Each row of this table is followed by its label. One hidden rule gives the labels. It looks at one to three of the table's principal directions, none of them among the few with the most spread.
[ -3. -51. -35. -19.  34. -14.  35.  -2.  -7. -17.  12.  11. -17.   4.   0.
   0. -13.  -2.  37.  10. -14. -17. -11.   9.  22. -57.   1.   3. -10.   4.
 -23.  12.] Mi
[ 14.   6.  -1. -27.  -7.  33. -38. -50.  -7.  18. -36. -12.  34.  82.  14.
  18.  40.   5. -56. -38.  39.   6. -33. -34.  14.  13.  29.  51. -57.  -9.
  27. -13.] Mi
[ 32.  67.  40.  62. -46. -48.  -1. -39.  11. -20.  -6.   5.  25. -55.  19.
   5.  16.  45.  35.   1.  45.  51.  71.  25. -78. -46. -28.   9.  99. -17.
 -60.  -5.] VB
[-11. -31. -28. -12.  21.   2.   0.  37.   2.   4.   9.   1. -16.   4.  12.
   4. -30. -15.  -3.   7. -20. -31. -39.   0.  21.   3.  -1. -11. -37.  -4.
   9.   2.] Mi
[  5. -15. -10. -43.  22.  47.  12.   4.  -3.  -5.  22.  -1. -28.  39. -13.
 -10.   5.   1. -12.  13.  -9. -16. -12.  -3.  39.  -4.  -4.   2. -43.   9.
  24.  -4.] Mi
[ 29.  33.  34.  81. -46. -65. -71.  13. -17.  11. -47. -12.  52. -33.  23.
   7. -23.   6.  24. -42.   8.  62.  47.   9. -34.  -9.  20. -24.  73. -37.
  -4. -18.] Mi
[  3.  -2.   9.  35. -18.   8. -20.   4. -42. -10.  17.  -3.  -1. -20.  14.
 -21.  32. -24.  22.  22. -19.   0. -34. -16.  -8.   6. -17. -25. -11.   8.
  28.   3.] Mi
[-49. -93. -83. -65.  43.   1.  57.  -6. -30.  -7.   2.  11.  -8.  59. -21.
  -1. -63. -15.  27.   8.   9. -39. -20. -48.  46. -26.  14. -42. -49.   5.
  18.   4.] Mi
[  1. -24.  -8. -28.   1.   0. -10.   0. -13.  -2.   5. -13.  29.  55.  -1.
  14. -30.   5.  17.  -9.  -4.  -6. -22. -10.  32. -12.  34.  -1. -18. -15.
  31. -15.] Mi
[ 12. -52. -43. -16.  42.  47. -25.  23. -29.  -7.  11.  14. -40.  32.  14.
 -27.  36. -38. -22.   4. -17. -16. -66. -15.  41. -35. -20.  -5. -88.   8.
  31.  11.] XU
[  37.  -15.  -13.  -17.    9.   37.  -27.  -46.  -21.   -5.   31.  -16.  -10.
   58.   17.  -18.   68.   -7.   14.    5.  -11.   -9.  -83.  -25.   17.  -81.
   -3.   10. -100.  -13.   32.   -7.] VB
[ 42.  58.  54.  73. -43. -34. -52. -18.   5.  -1. -29.   3.  33. -49.  47.
  20.  39.  22. -13. -26.  16.  42.  25.  33. -47.   8.  -2.  58.  57. -10.
 -44.   6.] VB
[ -42.    9.  -13.   11.  -65.  -36.  -47.  -30.   25.   68.  -83.  -36.  119.
   59.  -18.   71.  -42.  -24.  -40.  -76.   83.   39.   23. -106.  -61.   73.
   78.  -34.   48.  -51.   65.  -56.] VB
[ 18.   7.  -3.   3.  -6.   2. -35.   1.  25.  26. -29. -13.  13.  23.  31.
  35.  -4.   6. -38. -33.  17.  -1. -16.  -5.  -4.   8.  18.  37. -25. -26.
  -5. -17.] XU
[  0. -22. -32. -21.  18.  21.  -2.   1.  13.   4.  33.  -2. -15.  22.   0.
  -9.  25. -22.   2.  12.  -7. -21. -67. -24.  -3. -46. -11. -17. -65.  -9.
  24.  -2.] XU
[ 35.   6.  26.  28.  12.  10. -41.  26. -25. -11.  -4.   1. -19. -13.  24.
 -19.  35.  -6.  -5.   1. -37.   7. -21.  42.  28.  -8.  -9.  26. -14.   7.
  -1.  10.] Mi
[-21.  15.  -1.   8.   3. -31.  41.   4.  37.   3. -44.  23.   5. -43.  -2.
  33. -35.  23. -28. -15.  41.  10.  84.  26. -30.  41.  -4.  37.  89.  12.
 -69.  11.] Mi
[-20. -45. -36. -32.  23. -16.  34.   3.  14.   2.  18.  -1.  -4.  12. -18.
   8. -37.  -8.  33.   3. -15. -20. -14. -12.  15. -35.  18. -23. -16.  -7.
   1.   0.] Mi
[-26. -34. -30. -32.  -6.  51. -81.  14.  -7.  52. -35. -12.  48.  90. -17.
  11.  21. -69. -90. -57.  18.   5. -76. -92.  28.  72.  54. -19. -92. -11.
 115. -18.] XU
[-15.  14.  -9.  -8. -42.  -1. -43. -40.  -2.  33. -61.  -9.  70.  67.  15.
  42. -21.   7. -64. -57.  76.  22.  11. -66. -21.  61.  40.  19.  -6. -23.
  29. -24.] Mi
[-13. -45. -25. -39.  39.  31.   2.  11. -23.  -6.  -3.  16. -14.  37. -13.
 -16.  14. -24. -26.  -3. -17. -16. -31.  -3.  55.  11.  11.  16. -48.  25.
  22.  19.] Mi
[ 36.  59.  54.  44. -41.   7. -75.   5.  -3.   7.   9. -16.  26.  -9.  18.
 -12.  47.  -2. -15.  -8. -11.  29. -28.   8. -23.  13.  -1.   3.  -4. -15.
  32. -10.] Mi
[  -8.  -65.  -59.  -41.   44.   49.   27.   -7.  -18.    2.   22.    3.  -57.
   36.    3.  -15.   17.  -29.   -2.   20.  -16.  -44.  -60.  -37.   39.  -35.
  -17.  -14. -105.    9.   20.    5.] VB
[-30. -59. -54. -32.  48.  -1.  62.  43.  23.  -1.  13.  11. -44. -17.  -5.
  16. -51. -14.  14.  22. -16. -47.  -5.   9.  18. -11. -11. -12.  -6.   6.
 -25.   6.] Mi
[ 17.  26.  34.  54. -15. -33. -76.  59.  11.  22. -59.   2.  31. -33.  28.
  21. -19.  -9. -49. -49.  -8.  32.  22.  38.  -1.  61.  24.  30.  47. -12.
  -7.   1.] Mi
[ 35.   6.   6.  17.   1.   7.  -5. -16. -21. -28.   9.  14. -19.  -9.  37.
  -5.  27.  23.   8.  11.   7.   5.   0.  26.   1. -40. -27.  39.  -4.   5.
 -36.  12.] Mi
[-28. -32. -52.   9.  26.  -5.  -2.  71.  27.  15. -52.  36. -14. -28.  55.
  50. -57. -14. -85. -21.  40. -33.   0.   8.  -9.  75. -19.  47.  10.   6.
 -45.  17.] VB
[ 40.  38.  36.  30.  -7.  -5.   6.  22.  29. -33.  41.  20. -25. -67.  56.
  23.  15.  38.   1.  30. -12. -14.  -2.  77. -22. -10. -38.  79.  35.  10.
 -74.  23.] Mi
[  3.  22.  16.   2. -27.  31. -34. -21. -16.  13.   3. -11.   7.  23.  11.
  -7.  28.  -6. -32.  -4.   3.  -2. -33. -32.   1.  42.   2.   3. -53.   2.
  36.  -4.] XU
[-19. -20. -34. -36.  12.  21.  31. -11.  12.   6.  -1.   4. -14.  27.  19.
  26. -21.   9. -30.   6.  25. -41. -22. -20.   5.  23.  -6.  27. -42.   3.
 -13.   0.] VB
[ -9.  -2.  13.  23. -17. -39.  21.  18.  -4.  -4.   0. -11.  13. -37.   0.
  19. -49.   9.  49.  11. -15.   0.  36.  15. -10.  13.  11. -20.  65.  -7.
 -15. -10.] VB
[ 46.  -2.   1.  15.  -1.  11. -22. -23. -31. -24.  29.  -5. -17.  14.  34.
 -18.  36.  13.  35.  15. -10.   3. -38.   7.   6. -79. -22.   6. -45. -13.
  -2.  -3.] Mi
[ 10.  25.  35.  11.  -4.   7. -14.  43.  17.   4. -10.   4.  -5. -28. -17.
   3. -14.   3. -22. -10. -12.  24.  58.  35.  11.  45.   6.   6.  56.   7.
  -2.  -2.] Mi
[ -8.  58.  47.   0. -21. -21.   4.  18.  34. -11.  73. -12.  12. -36. -37.
 -34.   4.   9.  41.  39. -41.  -3. -26.  30. -30. -12. -10. -47.  21.  -1.
  20.   4.] VB
[ -5. -29. -28.   8.  22.  25.   4.  21.   1.  13.  -9.  12. -47. -25.  12.
  -3.  13. -31. -30.   1. -10. -16.  -9. -14.   7.  19. -22.  -1. -36.  13.
  -6.  11.] VB
[ 13.  40.  44.  65. -26.  -5. -68.  41. -19.  13. -25.  -3.   5. -48.   1.
 -28.  26. -28. -22. -14. -24.  38.  15.  11. -13.  52.  -6. -28.  29.   2.
  28.   1.] Mi
[ 24.  39.  48.  43. -24. -11. -34.  23. -16. -16.   0.   9.   5. -43.  16.
 -11.   5.  14.  -2.   0. -14.  27.  32.  41.  -3.  28. -10.  14.  47.   8.
 -14.  11.] Mi
[  19.  -21.  -14.   -1.   -4.   17. -105.   -7.  -28.   32. -101.    7.   62.
   92.   43.   36.   13.  -16. -109.  -95.   53.   34.  -21.  -35.   39.   54.
   57.   74.  -48.  -16.   34.   -6.] VB
[ -6.  39.  36.  14. -21.   7. -13.  25.   2.  -2.  13.   1.   2. -28. -13.
 -16.  -2.   1. -13.  11. -10.  10.  19.  14.  -7.  52.  -9. -16.  27.  12.
  15.   4.] Mi
[ 18.  19.  41.   6. -12.  44. -29. -14. -52. -16.  41. -16.  -9.  15. -26.
 -58.  73. -20.  23.  29. -45.  12. -39.  -6.  25.  -5.  -9. -33. -40.  19.
  66.   1.] Mi
[ 52.  22.  16.  57. -13.  12. -31.   2. -40. -39.  60.  10. -44. -48.  55.
 -42.  56.   6.  41.  48. -25.  -1. -52.  24. -23. -71. -68. -11. -39.   0.
 -14.  15.] Mi
[ 53.   3.   5.  42.  13. -10. -21.  15.  -3. -31.   2.  27. -26. -42.  59.
   4.  29.  20.   2.   2.   1.  13.   1.  57.  -9. -60. -37.  60.  18.  -1.
 -65.  20.] VB
[-14.  63.  59.  14. -37.  -7. -12.  10.   7.  -1.  47. -30.  29. -22. -21.
 -21.  23.  -2.  25.  39. -38. -14. -48.  15. -28.  40.  -1. -31.  14.   4.
  43.  -7.] VB
[-31.  16.  -3. -36. -33.  10.  15. -57.   1.  10.  17. -13.  37.  50. -23.
   3.  -5.   9.  -3.   2.  33.  -8. -18. -60. -18.  25.  17. -24. -31.  -3.
  38. -12.] Mi
[-23. -20. -41. -61.   8.  55.  23. -34.  12.   5.  36.   3.  -7.  62.   2.
   8.  24.  -9. -38.  17.  30. -46. -77. -57.   0.   4. -10.  11. -95.   6.
  32.   0.] Mi
[ -2. -15. -13. -33.  13.  15.  16. -19. -10. -16.  19.   9.  -4.  32.  -9.
 -11.   5.   9.   5.   8.   5.  -7. -12.  -5.  20. -26.  -1.   5. -26.   8.
   5.   8.] Mi
[-30. -60. -55. -49.  66.   3.  62.  18.  19.   4. -13.   8. -42.  13. -26.
  -1. -26. -13.   2.   7. -11. -37.   1.   8.  34. -26.  -1.  -5. -19.  12.
 -21.   8.] VB
[ 17.  20.  14.  23. -23. -19. -47. -22.  12.  28. -62.  -5.  38.  15.  36.
  40.   1.  12. -51. -55.  30.  20.  11.  -5. -11.  34.  32.  59.   1. -18.
 -20.  -6.] XU
[  58.  120.  119.  111.  -84.  -28.  -79.   30.   -9.  -28.   53.   -7.   31.
 -105.    3.  -42.   54.   14.   48.   27.  -31.   78.   39.   56.  -71.   -1.
  -34.  -39.  114.   -8.   14.   -3.] XU
[-45.  20.  -6.  -9. -38. -16.  27. -22.  37.  26. -17. -10.  48.   2. -14.
  46. -33.   5. -20.  -9.  54.  -6.  23. -47. -55.  63.  19.  -7.  47.  -9.
   4. -19.] Mi
[-12.  16. -13. -21.  -4. -12.  38. -27.  43.  12.   9.  -8.  -4.   2.  -3.
  21. -27.  26.   2.   4.  25. -18.  11. -11. -31. -14.  -5.   0.  -3. -15.
 -29. -10.] XU
[ 11.  34.  46.  31.  -1.  10. -21.  45.   2.  -2.   2.   3. -22. -53.   0.
 -18.  22.  -9. -20.  10. -41.   5.  12.  48.   8.  53. -13.  13.  26.  21.
  -3.  13.] VB
[-18.  50.  33.  28. -29. -14.  -9.  26.  30.   9. -21.  13.  27. -47. -19.
  10. -11.   1. -37. -12.  30.  33.  65.  10. -44.  73.  -4.  -5.  92.   9.
  -7.   1.] XU
[-50. -17.  -3. -17.   4.  -5.  -1.  47.   5.  17.  -9.   2.  26.   0. -35.
   3. -36. -34. -23.  -6. -17. -13.  -9. -12.  18.  81.  30. -27.  17.  15.
  42.   5.] Mi
[ 10.  28.  30.  35. -30. -50.  -5.   1.   9.   0.  -6. -14.  30. -32.  -2.
  13. -32.  20.  46.  -6.  -3.  28.  47.  19. -28. -15.  15. -19.  72. -22.
 -17. -15.] Mi
[-16. -43. -63. -53.  45.  33.  36.  14.  22. -10.  40.  20. -46.  25.  28.
   7. -13.  -2. -26.  29.   7. -67. -78.  -8.  15. -26. -33.  20. -93.   6.
 -15.  17.] VB
[-14. -12.  -3. -17.  19. -19.   8.   3.   8.  20. -42. -13.   8.  20. -27.
   4. -29.   0.  -3. -27.  -9.   4.  29.   7.  26.  11.  34.  -5.  12.  -4.
   0.  -8.] XU
[ 13.   7.  -5. -22.   0.   1.  25. -36.  29.  -9.  20.   3.   8.  17. -13.
  12.  13.  23.  17.   1.  30.  14.  19.  -4. -22. -59.  -1.  12.  19. -11.
 -18.  -8.] XU
[-16.  72.  54.  43. -46. -46. -19.   5.  43.  33. -49. -13.  50. -48. -44.
  10. -16.   4. -17. -37.  25.  59.  98.   3. -59.  63.  24. -30. 118. -12.
  -2. -18.] VB
[-44. -28. -27. -40.  -1. -14.   4.  35.  21.  25. -28. -12.  51.  49. -14.
  49. -86.  -5. -24. -26.  25. -18.   3. -27.  15.  61.  50. -11.  21. -18.
  34. -25.] Mi
[-32. -43. -33. -78.  29.  41.  30. -25.   8.  17.   2.  -5.  -2.  73. -39.
   4.  -1. -16. -29. -10.   0. -29. -29. -41.  47.  20.  34.   6. -69.  13.
  38.  -1.] VB
[-59. -78. -80. -65.  66. -13. 100.  25.  34.  10. -10.  11. -43.   5. -26.
  24. -85.  -6.  11.  13.  -1. -60.  17.  -3.  28.  -6.   3. -16.  -7.   9.
 -39.   5.] VB
[ 13.  -5. -23. -10.   5.  20.  10. -20.  10.   0.   0.   4. -18.  17.  24.
  17.   5.  14. -16.   1.  32. -10.  -2. -15. -11. -24. -18.  21. -27.  -9.
 -19.  -7.] Mi
[ 24. -15. -10. -17.  11.  20.   3. -29. -19.  -7. -12.   1. -17.  35.  11.
   1.   6.  19.  -1. -10.  11.   5.  16.  -2.  29. -31.   1.  24. -28.  -2.
 -11.  -5.] VB
[ -7. -32. -28.  -8.  12.  24. -24.  20.  -9.  15. -16.   2.   0.  25.  16.
  13.   5. -30. -38. -14.   4. -14. -41. -27.  17.  26.   8.   8. -44.   0.
  28.  -1.] Mi
[  3.  33.  23.  25. -46.  24. -76. -21.  -7.  40. -19. -15.  31.  16.  -2.
  -7.  47. -34. -54. -37.   9.  29. -29. -63. -20.  60.  20. -18. -49.  -9.
  65. -10.] VB
[-29. -13.  -7. -37.  -6. -37.  43.  -8.  43.  13.  -6. -15.  48.  22. -38.
  45. -62.  16.  29. -15.  16.   1.  40.  -7.  -7.  -1.  50.  -6.  63. -18.
  -3. -21.] VB
[ -7.  -3.   8. -17.  24.  12.  24.  -1. -21. -32.  52.   7. -20.  -5. -28.
 -53.  42.  -9.  38.  45. -41. -16. -43.  24.  17. -38. -23. -22. -20.  28.
  15.  23.] VB
[-29. -60. -59. -75.  57.  22. 126. -25.   6. -45.  98.  22. -78.  -4. -16.
 -23. -10.  14.  68.  83. -29. -79. -46.   7.  23. -82. -47. -11. -64.  32.
 -41.  31.] Mi
[-21. -28. -38.  -6.   9. -12.  20.  -5.  22.  30. -29. -13.  -2.   6.  -9.
  23. -24. -17.   0. -16.  15.  -9.   8. -36. -16.  -6.  12. -24.  -6. -18.
  -1. -19.] XU
[-25.  -1.  10. -14.  39.  -6.  79.  32.  33. -16.  10.  27. -54. -75. -44.
 -15. -11.   4.   9.  29. -31. -10.  74.  61.  10.  23. -23.   8.  72.  45.
 -59.  32.] Mi
[ -8. -23.  -2.  48. -17. -40. -74.  42. -26.  46. -80. -28.  45.   8.   1.
  15. -45. -43.  -7. -60. -15.  34.  15. -31.  15.  46.  55. -48.  19. -33.
  50. -29.] VB
[ 23.  20.   5.  19.  10. -28.  14.  -9.  22.  -7.   2.  -3. -18. -29.  10.
  -4.   8.  24.  30.   7.  -1.   6.  16.  36. -26. -65. -21.   6.  23. -14.
 -48.  -2.] VB
Which label does each new row get?
[ 30.  38.  16.  30.  -5.  20. -41.  30.  10.  -7.  29.   1. -20. -24.  28.
 -19.  43.  -4. -17.  21.  -6.   0. -44.  21. -28. -21. -43.  -2. -21.  -8.
   7.   0.] XU
[-41.  17.  31. -35.  18. -59.  55.   8.  27.  -3.   0. -26.  38.   3. -93.
 -22. -44.  15.  69.  10. -36.   8.  49.  47.  11. -16.  43. -50.  94.   2.
   7. -10.] VB
[  58.   88.   71.   76.  -17.  -65.   62.  -50.   45.  -24.  -19.   10.  -50.
 -127.   19.    5.   20.   85.   54.   12.    7.   47.  127.  106.  -69.  -60.
  -51.   62.  127.    5. -127.   15.] XU
[ 13. -49. -29. -14.  38.  -2. -13.   4. -20.  13. -53.  -7.  -9.  44.  10.
   9. -16.  -5.  -9. -36.  -8.   0.   4.   4.  53. -24.  28.  19. -32. -11.
  -4.  -8.] VB
[  9.  80.  80.  27. -51. -32. -36.  -5.  29.   4.  -4.  -6.  66. -26. -57.
 -11.  14.  14.   4. -27.   7.  77.  79.  22. -37.  27.  32. -17. 114.  -4.
  19.  -8.] XU
[ 28.  47.  54.  72. -26. -40. -22.  15.  -4. -21.  21.  -1.  10. -80. -16.
 -34.  39.  -3.  61.  18. -27.  53.  38.  42. -47. -44. -22. -37.  94.  -2.
 -12.   3.] XU
[  19.   37.   -9.  -33.  -22.   66.   17. -108.   17.    3.   61.  -13.  -31.
   44.   32.   -8.   98.   20.  -23.   33.   33.  -43.  -98.  -59.  -43.  -44.
  -44.   34. -127.   -2.    1.    0.] XU
[ -29.   21.  -28.  -69.  -17.   33.  -36.   -6.   79.   49.  -16.   -5.   61.
   93.   12.   65.  -25.    4. -121.  -49.   77.  -27.  -65.  -60.  -23.   71.
   38.   48.  -70.  -30.   41.  -21.] XU
[  4.  25.  26.   8. -28.  13. -21. -21. -25.  -6.  12.  -5.  18.  11. -13.
 -21.  25.  -1.   3.   3.   3.  22.   2. -17.  -5.  13.   0. -20.  -1.   5.
  33.  -3.] Mi
[ 39.  73.  63. 111. -56. -78. -56.  -4.   2.   6. -37.  -5.  31. -93.  16.
 -11.   6.  17.  35. -30.   1.  78.  82.  33. -69. -19.  -7. -24. 106. -27.
 -43.  -4.] VB
[-17.  43.  27.  64. -35. -50. -29.  21.  23.  35. -58.   2.  24. -72.  -6.
   9. -23. -13. -29. -37.  13.  40.  69.  -3. -51.  71.   7. -24.  77.  -7.
 -20.   0.] VB
[ -34.  -72.  -75.  -85.   71.   26.   95.  -18.   31.    4.   44.    3.  -74.
   27.  -22.   -6.  -15.   -9.   18.   35.  -30.  -80.  -58.  -15.   39.  -54.
  -13.   -6. -108.   14.  -22.   16.] XU
[  39.   79.   72.  127.  -76.  -47. -127.  108.    6.   54.  -87.  -14.  100.
  -41.   51.   22.   -5.  -45.  -91.  -95.    5.   88.   -6.    8.  -46.  107.
   41.  -11.   65.  -53.   67.  -25.] XU
[  52.   74.   78.  108.  -43.  -43.  -51.   32.   -6.  -21.   17.   -4.    9.
 -106.    2.  -34.   46.    1.   58.   15.  -31.   71.   53.   59.  -61.  -39.
  -32.  -36.  117.  -11.  -15.   -3.] XU
[ -9.  41.  16. -27. -38.  12. -27. -54.  18.  33.   4. -39.  50.  68. -29.
   0.  19.   4. -14. -18.  24.   7. -36. -59. -23.   8.  33. -29. -48. -27.
  64. -32.] XU
[-10. -21.  -2.  28.  -7. -11. -40.  -3. -31.  22. -39.   1.  16.  -5.  -7.
 -14.  16. -41. -14. -34. -17.  23.  -3. -32.  14.  33.  27. -19. -17.   6.
  28.  10.] VB
[  15.  -15.  -28.  -40.   22.   49.   35.  -50.    1.  -17.   60.    8.  -54.
   24.   10.  -23.   54.    7.    8.   36.   -3.  -34.  -59.  -19.    7.  -67.
  -38.   13. -101.   11.   -8.   14.] VB
[  21.    3.   -6.   26.   34.  -24.   48.   20.   22.  -25.    2.   22.  -62.
  -75.   43.    7.   -7.   32.   15.   29.   -8.  -25.   28.   76.  -15.  -40.
  -53.   49.   35.   11. -105.   24.] VB
[  6.  23.   5.  13. -32.  20. -69.   7.   5.  17. -19.   3.  48.  31.  19.
  18.  22. -17. -65. -34.  44.  25. -27. -37. -25.  42.  11.  13. -11. -15.
  44. -11.] XU
[ 30.  20.  15.  15. -13.  -4. -45. -13.  10.  16. -42.  -4.  21.  19.  30.
  25.   8.  16. -41. -43.  23.  23.  13.   6.  -2.   8.  18.  50.  -2. -18.
 -15.  -8.] VB
[ -59. -112. -114. -119.   79.   37.   91.  -36.   22.   30.  -25.    1.  -38.
  102.  -33.   27.  -42.  -20.  -29.  -15.   25.  -69.  -32.  -68.   60.  -20.
   30.    5. -110.    6.    4.   -4.] XU
[  46.  125.  109.  110.  -95.  -44. -127.    1.    2.   24.  -34.  -18.   92.
  -45.  -19.  -32.   59.   -8.  -16.  -59.   12.  125.   53.    2.  -76.   26.
   23.  -44.   96.  -33.   52.  -20.] XU
[-24. -16. -24. -25.   3.  22.  25.   9.  15.   1.  14.  13.  -4.   5.  -8.
  15. -12. -10. -21.  10.  23. -15.   0. -26.  -8.  26.  -7.  -5.   1.   9.
   9.   1.] VB
[ 12. -20. -21.   1.  24.  -2.  15. -11.   4.  16. -39.  -9. -31.   5.  10.
  11.  -7.   6.  -1. -16.   2.  -4.  26.   4.  12. -25.   0.  13. -13. -10.
 -31. -11.] XU
[-16.  19.  40.   2.  -6.  16.   6.  16. -19. -13.  42.  -5.  -2. -25. -66.
 -54.  36. -28.  36.  34. -46.  19.   7.   6.   7.  16.  -4. -63.  33.  28.
  54.   6.] VB
[-53. -43.   4. -16.  14.   6.  37.  41. -41. -13.   6.   8.   4. -16. -56.
 -21. -19. -42.  25.  26. -45. -10.  17.   0.  45.  73.  21. -41.  47.  45.
  44.  15.] Mi
[ 42.  46.  49.  81. -53. -24. -96.  15. -21.   2. -23.   0.  46. -32.  48.
   7.  29.  -4. -17. -31.   5.  50.  -4.  11. -32.  20.   5.  20.  35. -19.
   9.  -2.] Mi
[  43.   43.   48.   72.   -8.  -21.    8.   14.  -18.  -55.   46.   30.  -41.
 -111.   36.  -36.   51.   22.   47.   51.  -31.   16.   22.   82.  -34.  -44.
  -69.   25.   64.   27.  -73.   39.] Mi
[ -50.   20.    8.   34.  -52.  -70.  -12.   -2.   31.   53.  -36.  -36.   75.
  -23.  -62.   14.  -50.  -32.   35.  -36.   11.   41.   47.  -62.  -64.   34.
   53. -105.   81.  -37.   48.  -37.] VB
[-12.  41.  38.  23. -38. -38.  -5.   7.  10.   6. -39.  -4.  51. -19.  -8.
  28. -44.  25.  -7. -21.  29.  30.  75.  16. -26.  62.  24.   7. 102.  -6.
 -14. -13.] Mi
[ -66.  -55.  -63. -120.   31.   41.   83.  -25.   43.   21.   -3.    2.    9.
   91.  -35.   54.  -57.    5.  -51.   -6.   47.  -60.  -10.  -55.   33.   55.
   39.   30.  -45.   12.   15.   -9.] Mi
[-21. -30. -22. -45.  26.  15.  19.  -8. -14.   2. -27.   3.   2.  51. -22.
   0. -22.   1. -19. -14.  13.  -7.  15. -11.  41.  17.  21.   6. -13.  11.
  12.   0.] Mi
[-12.  44.  20.   3.  -7. -46.  51. -10.  56.  10. -41.  -5.  15. -33. -21.
  35. -48.  47.   2. -14.  40.  17. 107.  37. -42.  15.   6.  20. 113.  -8.
 -69. -14.] VB
